The rows of Z fall into several groups, which share some directions, and each row is roughly a mix of its group's hidden directions.
Z, 105 rows:
-9, -381, -267, 2, 170, -3, 60, 150, 262, 88
-148, 217, 126, -76, -44, -133, -462, -12, -134, -79
-2, 148, 180, -231, -271, 30, -226, -223, -137, -214
-427, 101, 0, -57, 87, -38, -335, 68, -161, 18
176, 52, 30, -76, -2, -311, -67, -452, -31, -38
-247, -110, -79, 110, 66, 247, 213, 339, -148, 95
296, -20, 351, -259, 33, 166, 59, 70, 71, -166
-341, -129, 69, -78, -76, 54, -331, 291, 24, -19
-154, -245, -164, 141, 309, 227, 93, 16, -159, 192
100, -198, -201, 75, 75, 194, 384, 85, 180, 149
-373, -93, 115, -68, -83, -64, -354, 105, -83, -168
-207, 144, 187, -34, 30, -134, -416, -31, -224, -71
451, -95, 22, -26, -36, -104, 307, -64, 89, 126
-35, -152, -252, 97, 125, 209, 412, 14, 107, 100
-349, -117, -34, 116, 58, -369, 65, 68, -124, 185
-141, -59, 376, -189, -33, -281, -131, -135, -178, -15
-221, -276, -182, 203, 82, -171, 259, -42, -99, 185
-226, 112, -287, -34, -55, 100, -382, 79, 176, -65
-193, 249, 144, -92, -91, -253, -200, -172, -279, -11
-94, -366, -236, -178, 31, 51, -53, 104, 218, 230
201, 443, 96, -181, -93, 111, -21, 121, -2, -182
386, 231, 68, 11, 310, 147, 58, -77, -52, -106
-12, 507, -13, -94, -129, 31, -184, -142, 21, -97
-292, -338, -21, 26, -202, -135, -1, 129, 177, 201
243, 221, 131, -226, -144, 273, -61, 111, 94, -227
-236, -344, -208, 78, 132, 37, -67, 165, 226, 151
102, 266, 178, -235, -263, 63, -148, 203, 167, -126
-247, -407, -218, 129, 109, -28, 14, -19, 100, 185
-84, -460, -130, -152, 139, -109, -21, 62, 202, 112
158, -76, -225, 69, -32, 134, 408, -84, 261, -34
152, -242, -140, 56, 6, 74, 462, -61, 146, 1
295, -106, -55, -14, 146, 242, 201, -36, -5, -353
-276, -239, -223, 238, 65, -167, 51, -80, -52, 254
86, -67, 146, -7, 194, -369, 20, -307, -202, 76
-245, -264, -17, 146, 80, -231, 87, -94, -76, 338
240, 433, 145, 2, -70, -34, -42, -83, -16, -258
251, 327, 155, -140, 39, 126, -154, -204, -144, -175
-219, 18, 238, -26, 46, -185, -345, -48, -280, -79
262, 218, 212, -176, -12, 149, -221, -210, -50, -196
179, 195, -150, 71, 13, -218, -97, -435, 54, 32
228, 118, 42, -5, -56, -262, -96, -440, 12, -75
218, -179, -107, 8, -80, 122, 427, 73, 215, 46
-103, -412, -233, -62, 146, -70, -21, 28, 195, 210
-314, -123, -266, 223, 192, -88, 61, 4, -195, 166
313, 53, 288, -241, -38, 205, -32, 88, 163, -165
145, 85, 319, -274, -39, 122, -175, 218, 147, -165
315, 227, 123, -169, 17, 256, -102, 24, 48, -272
103, -255, -304, 166, -75, 215, -4, -23, 290, -123
-49, 135, 141, -52, 110, -360, -147, -361, -101, -41
-232, 74, 214, -118, -216, -8, -279, 163, -136, -243
289, 160, -31, -106, 18, 326, 52, 127, 70, -310
-202, -305, -76, 5, 16, 161, -94, 324, 256, 53
199, 352, 186, -49, -155, -1, 86, -166, -235, -181
-333, 205, -52, -24, -69, 156, -353, 157, -6, -116
246, 401, 102, 136, -133, 174, 58, 84, -65, -187
-128, -25, -42, 78, -92, 357, 188, 381, -65, -48
-320, -48, -189, 73, 51, 216, -104, 290, 141, 194
-387, 116, -8, 41, 34, 174, -316, 128, -153, -108
89, -181, -283, -23, 55, 57, 363, 37, 226, 191
139, -212, -150, 19, 88, 72, 405, 68, 171, 224
-273, -52, 91, -46, -114, 71, -404, 252, 99, -73
281, 199, 253, -242, -126, 146, -102, 78, 146, -178
109, -324, -182, 5, 17, 59, 314, 92, 252, 154
-316, -163, -264, 257, 83, -225, -52, 53, 16, 150
-386, -115, 80, -139, -266, 25, -247, 63, -32, 150
406, 10, 163, 103, -78, -83, 171, -265, -23, -181
-291, -215, -47, -99, 88, 169, 24, 386, 29, 137
-276, 264, 110, 4, -52, 80, -317, 31, -195, -203
-302, -59, -160, 195, 152, -265, 74, -58, -221, 196
148, 287, 247, 241, -34, -44, 57, -61, -140, -307
-181, -265, -98, 47, 257, 45, 46, 326, 39, 235
-167, -497, -81, 48, 128, -116, -16, 0, 116, 142
-160, -407, -49, -145, 156, -211, -102, -68, 91, 203
-16, 283, 75, 54, -194, 154, -319, 4, 13, -309
180, -148, -206, 118, 131, 32, 380, -184, 177, 100
197, -136, -78, 100, 72, 126, 497, -55, 15, 55
-260, -70, -229, 29, 6, 262, -30, 329, 205, 47
-283, -262, -76, 160, 204, -76, 18, 42, -62, 339
201, 339, 239, 88, -60, -63, 80, -149, -269, -141
279, -18, -158, 3, -71, 70, 394, -37, 275, 49
-140, -494, -121, 91, 105, -21, 52, 61, 69, 196
-219, -159, -159, 64, 112, 206, 53, 402, 161, 0
-337, -178, 99, -52, -206, -277, -24, 207, 83, 142
335, 120, 240, -238, -91, 255, 36, 30, 104, -143
392, 81, -76, 177, 111, 50, 244, -275, -21, 5
-231, -62, -90, -24, 20, 278, 82, 438, 68, -36
-185, 74, 27, -149, -240, 60, -321, 285, 178, -89
220, 256, 159, -219, -149, 180, -163, -91, -23, -266
262, 356, -77, -35, -3, 132, -106, -51, -11, -338
-203, -209, -263, -20, 137, 143, -1, 292, 191, 179
21, 147, -292, -150, 97, -286, 155, -274, 72, 149
134, -281, -103, 59, 95, 61, 417, 20, 147, 168
300, 187, 277, -237, 16, 177, -81, -71, -40, -212
197, -85, -246, 95, 70, 160, 433, -83, 75, 45
-336, -15, -255, 162, -192, -166, 33, 29, -19, 276
51, -221, 51, 93, 292, -115, 242, -149, -245, 215
15, 14, 37, -21, 79, 262, 122, 497, -37, 84
-308, -49, -146, 203, 126, -270, -61, -125, -184, 214
103, -190, -171, 85, 65, 199, 415, 66, 174, 116
-217, -246, -70, 127, 37, -184, 95, 266, 190, 262
48, -22, -96, -7, 38, 284, 241, 436, 22, -70
126, -277, -97, 135, 95, 173, 415, 17, 96, 86
-211, -258, -74, 150, 101, 181, 19, 377, 132, 78
167, 167, 69, -59, -113, -229, -111, -394, 48, -221
-78, 259, 217, 24, -32, -36, -358, -59, -252, -172

Here is one row of each group, with its name. Which group are the others in?
-95, 42, 61, -43, 99, 0, -328, -308, -271, -215 : (84)
-247, 122, 139, -81, -205, 109, -315, 254, 39, -163 : (13)
-256, -312, -92, -150, 105, 71, -32, 257, 63, 259 : (80)

-336, -125, -152, 101, -122, -136, 22, 253, 125, 269 : (84)
62, 439, -100, -42, 108, 263, -106, 75, -190, -72 : (84)
-24, 56, -6, 9, 21, -323, -162, -459, 23, -40 : (80)
-150, -288, -182, 215, 156, -133, 293, 3, -61, 179 : (84)
181, -227, -258, 43, 44, 77, 341, -14, 233, 128 : (13)
35, 506, -28, -93, -111, 168, -115, 98, 62, -119 : (80)
338, -94, -24, -11, 95, 209, 243, 149, 202, -223 : (84)
231, -160, -18, 160, 137, 51, 3, -420, 44, 207 : (84)
-91, -295, -134, -227, 167, -46, -113, 216, 278, 128 : (80)
